Each row is where one point has got to under a steady rotation. How many ticks took it there?
The counts run from 0 to 286.
[ 94 136 148 108 174 153 102 142 153 169 134 130 177 131 116 113 133 114
 107 109  95 133 152  85 168  69  92 131 118 130  87 110 114 117 140 137
 105 162 116 140  96 159 121 129  89 100 108  90 142 107  60 141 130] | 38
[122 140 158 132 158 164 109 131 129 176 135 171 144 130  97 108 153 118
 100 114 139  99 120 101 173  60 104 137  96  88 129 149 138 101 119 123
 122 147 146 147 107 140 102 134  85 122 111  77 111  91  88 152 142] | 36
[125 166 137 114 130 138 127 110 147 155 179 139 160 152 123  96 136 121
 128 142 111 127 128  69 164  71 112 139  93 109  66 114 149 124  70 137
 126 137 144 109 118 114 106 144  88 123 147  71 139 130  92 152 123] | 42
[137 128 154 105 164 122 109  98 122 162 165 134 153 141 112 130 109 113
 166 147 119 113 128  87 145  56  92 125 115  62  79 152 147  96 109 134
 138 134 174 161 118 120 103 119  73 133 107  79 116 147 130 117 110] | 31
[122  94 101 120 143 147 102 122 121 133 142 109 136 122  82 147 170  87
 148 126 147 112 160  88  98 110  69  97 111 115 115 160  93 161 159 134
 147 132 100 127 165  78 126 172 119 127 107 130 106 127 116 162 152] | 215
[101 121 136  85 156 112 143 147 103 107 150 129 142 137 107 134 142 192
 138 112 107 152 129  95 176  99  91  99 107 136 135 114  98 165 137 125
 103 154 114 166 101 186 187 171 113 129 122 122 130 111 154  97 132] | 82
[142 155 148 173  68  95 156 129  91 138 133 123 128 125 142 104 115 143
  74 116 109 127 118 105 168 148 145 105 112 127 173 105  87 152 124  92
 127 134 143 122 110 170 185 106 127 157 112 129 143  95 149 110 164] | 101
[129 119 127  95 145 163 166 153 149  69  91 160 138 110 105 162 160 137
 151 141 111 132 154 142  88 152 121 138 140 122 115 134  94 150 154 139
 122 156  57 166 126 123 161 181 133 102  89 158 159 120 114 142 100] | 171
[123 164 134 101 142 118 120 157 115 180 140 114 150 154 150 120 109 172
 123 111  94 199 141 105 146 143 147 113 141 155 109  99  96 170 112 122
  89 124 114 121  93 173 153 134 106 102 139 109 135 111  89  66 140] | 72
[ 99 115 126 118 157 128  95 125 118 176 174 123 139 128  86 143 157  94
 143 103 137 152 158 108 147  88  65  99 112  95 111 139 127 146 153 130
 120 132 154 172 141 134  99 158  83 124 109  68 116 114 113 118 157] | 26
[138  65 115  70 218 166  87 132 144 142 127 139 175 140 105 134 143 157
 160 113 119 135 148 115 127  85 103 146 140 116 111 149  81 134 154 150
 145 133 111 154 113 134 104 125 126 110 130 111  95 138  87 106 121] | 249
[126 150 131 127 127 165 180 129 127  95 106 182 120 122 104 126 163 139
 122 151 112 100 164 138 107 158 129 106 111 121 149 110 124 146 104 120
 114 153  75 152  89 113 173 176 132  87 125 139 157 119  82 194 105] | 148
[143  90 139 113 121 136 162 115 154  50  79 160 143 121 128 143 145 135
 150 149  96 113 147 154  91 154 138 128 161 105 108 164  91 149 143 124
 159 107 109 163 127 164 177 129 131 126 122 143 143 137 150 133  98] | 166
[122 177 150  77 138 132 148 125 148 106 169 167 164 145 120 107 120 181
 134 149 105 151 109 107 173  88 115 140  99 137  56 104 133 125  81 153
 129 121 136 124 102 169 138 135 107 125 143  97 160 115 108 117 110] | 65
[126  73 112  80 205 135 103 136 123 142 155 108 170 157 127 138 141 181
 153 106 122 160 131 109 134  72 101 146 124 112 146 123  78 159 152 138
 116 145 113 165 119 135 126 143 140 143 137  96 111 109 133  82 151] | 271
[140 134 136 128 148 125  98 120  99 185 160 126 122 139 122 136 105 122
 150 130 125 110 125  88 147  70 112 129 117  66  89 156 143 109 128 128
 133 154 187 146 117 108  79 121  83 123 114  84  89 151 122 113 109] | 30
[130 153 118 149 111 115 162 126  73 126 129 155  91 133  86 140 150 145
 140 135 135  94 158 156 126 172 114  70 104  89 183 154 146 163 125 122
 141 111 147 187  92 130 163 154 116 117 123 127 111 141 116 154 117] | 136
[170 102 119 120 127 134 170 104 105  62 100 168 100 161 137 148 134 166
 175 176 107 102 134 133  93 140 155 133 153  84 131 161 110 150 107 107
 139 126 119 160 112 107 162 158 136 133 143 134 107 152 166 154 103] | 164
[160 102 133 147 118 128 130  74 141 127 144 134 150 137 123 117 143  81
 139 157 129 116 135  60  75 111 110 138 124  92 110 159  98 124 101 119
 162 128 103 107 164  48 152 130 120 142 108 126 117 129 134 170 170] | 209
[104 138 138 130 145 152  96 146 143 183 147 113 163 125 143 126 117 112
  87  98  90 135 152  75 172  71 126 132 134 127  67 113 102 116 135 129
 119 173 129 118  98 148 106 114  95 101 123 104 138 121  58 135 116] | 39
[151 104 135  88 159 165 108 125 189  98 129 165 191 132 113 107 142 143
 115 118 130 129 114 128 144  83 124 165 132 124  80 144  77 125 124 151
 164 108 118 103 117 150 109 102 143 136 144 106 148 105  85 125 129] | 255
[154 100 139  95 169 133 127 115 145  72 173 142 181 138 127 119 135 178
 158 128 144 125  95 102 160  56  98 170  97  98 111 121 103 123 123 147
 162 134 147 148 143 137 114 125 141 164 143  85 139 102 170 101 137] | 276
[165 105 115 129 133 130  89 139 115 165 153 126 140 161 137 121 139 169
 109  92 148 146 116 130 152 120 151 147 141 102 148 142  65 167 143 106
 147  96 151 127 137 162  91 112 152 155 152  85  94  91 135  71 172] | 268
[164 124 127 150  88 157 157 157 116  61  70 184  91 122 106 156 151 138
 111 123 123  84 124 160 117 159 160 138 159  98 124 163  80 155 160 104
 146 129 109 143 123 153 142 142 136 134 122 144 129 105 138 155 102] | 168
[137 162 158 144 129 117 194  86 109 114 139 157 133 113 133 113 105 144
 138 169 102 103 134 100 126 133 122 103  85  96 155 120 152 100  89 126
 142 154 144 149  92  92 191 113 106 111 110 144 171 144 117 145 115] | 120
[167 146 109 107 133 181 105 156 141 148 150 165 151 147 104 126 176 158
  97 107 163 120 114 108 148  90 148 174  96 125 118 116  91 144 121 125
 133 126 125  96 131 115  66 155 157 133 154  99 128  90  83 129 149] | 258
[165 104 113 148  85 146 136 145  98  96 104 143  98 112  90 155 171  97
 112 120 163  86 113 121 104 126 125 133 128  89 138 172  81 149 177 104
 145 139 111 134 166  98 129 168 130 153 104 146 114  98 160 142 143] | 191
[174 133 116 117 129 180  98 160 157 133 140 167 155 146 106 116 153 147
  78  93 157 112 107 117 160 103 162 176 124 125 101 126  69 139 131 127
 158 120 132  91 129 149  80 119 150 131 150 110 130  82  79 123 148] | 257
[120 157 169 145 128 112 190  83 138 106 132 163 166 107 131 105 100 135
 132 160  93 127 137 106 127 146 110  91 101 121 138 115 143 108 101 123
 143 133 125 151  99 130 203  94 113 129 103 145 188 142 112 154 123] | 121
[137 104 136 131 156 149 121 119 153 157 115 104 165 109 123 137 116  79
 123 139 106 158 152  87  65 146 123 130 148 116 117 132  78 134 155 114
 135 156  77 125 149  64 142 115 116 110  81 160 137 120  81 122 154] | 205
[121 175 136 163  95 126 183 127  99 135 132 158 126 127 112 116 162 135
 101 135 125  92 155 106 157 155 120  86  79 123 185 108 142 142 102  99
 119 142 119 140  98 109 181 152 123 124 122 137 148 110 101 190 150] | 125
[129 131 139  90 150 109 112 100 102 162 162 144 132 178 138 112 126 170
 171 152 108 135 122  79 162  86 113 114 112  86  95 149 147 139  80 134
 119 111 171 143  98 150 123 132 102 125 153  65  72 136 142 117 122] | 53
[148  88 125 120 164 130  87 142 114 120 154 104 150 144 162 146  98 183
 127  96 109 125 116  92 146  73 143 155 137 118 108 112  57 154 161 132
 133 168 148 137 113 154 103 100 156 144 151 116  94 130 144  71 129] | 273
[138 100 120 108 140 146 131 148 123  88 111 106 133  85  91 167 132 102
 149 128 126 125 137 115  72 130  97 128 145 117  94 148  66 151 204 128
 146 172  95 152 161  93 138 154 129 117  89 164 150 136 130 131 119] | 194
[145 205 137 129 103 146 123 168 115 166 144 161 132 140 118 105 122 167
  85 113 145 144 103 136 177 123 164 134 110 127 107 125 112 144  93 123
 129 107 149 100 106 187 106 133 115 123 153 103 149  86  94  92 144] | 68
[118 168 118 163  77  88 157 148  64 114 158  99  96 123 141 142 103 168
 130 114 100  96 123  83 154 128 126  88 100 128 130  95 102 164 142 110
 126 165 169 128 107 132 162 148 130 135 128 146 134 150 166 119 131] | 107
[135 123 109 123 134 126 161 124 119 121 108 158 103 153 112 147 173 145
 161 145 130 136 172 151  76 189 136  94 139 104 169 147 120 190 110 121
 122 104  86 171 114 118 170 187 133 109 122 128 106 121 117 151 128] | 159
[106 129 122 122 153 123 159 124  93 115 114 137 124 114 110 160 125 145
 158 132  84 122 195 146  98 166 101  57 125 116 154 133 116 163 142 132
 132 141 126 182  79 150 180 122 108 101 117 144 132 159  97 145 101] | 138
[148 157 134 105 122 103 138 103  91 152 160 132 132 174 147 104 123 201
 152 160 113 160 109  88 154 112 146 130 108 106 121 121 132 151  67 110
  97 116 141 135  96 135 165 150 109 135 145  88 102 119 162  90 146] | 75
[120 179 116 166  61  97 170 104  84 111 153 129  92 139 148 131 128 139
 148 146 111  95 150  98 118 160 129  77  91 125 124 102 138 169  90 104
 137 141 150 105 103  95 160 150 125 111 151 131 130 160 120 173 125] | 130
[147 166 130 115  91 113 150 164  70 103 147 125  99 124 138 141 103 205
 138 121 117 114  89  94 177  93 140 130 108 117  94 103 105 146 134 121
 107 176 156 135 104 155 142 149 121 141 141 133 130 136 162 104 101] | 85
[174 123 121 136 138 172 100 135 115 165 112 156 125 102  82 142 131  95
 120 110 157  86 128 131 115 116 124 134 128  75 129 187  97 114 153 119
 169 127 146 121 136 100  66 103 126 116  98 141 101 121  77 134 130] | 224
[134  79 120  99 193 133  86 136 130 129 154  97 162 147 152 137 116 181
 143  97 101 153 135  97 134  85 115 148 138 133 121 113  65 153 162 132
 130 150 129 148 115 160 123 114 151 144 143 109 107 122 140  79 147] | 272
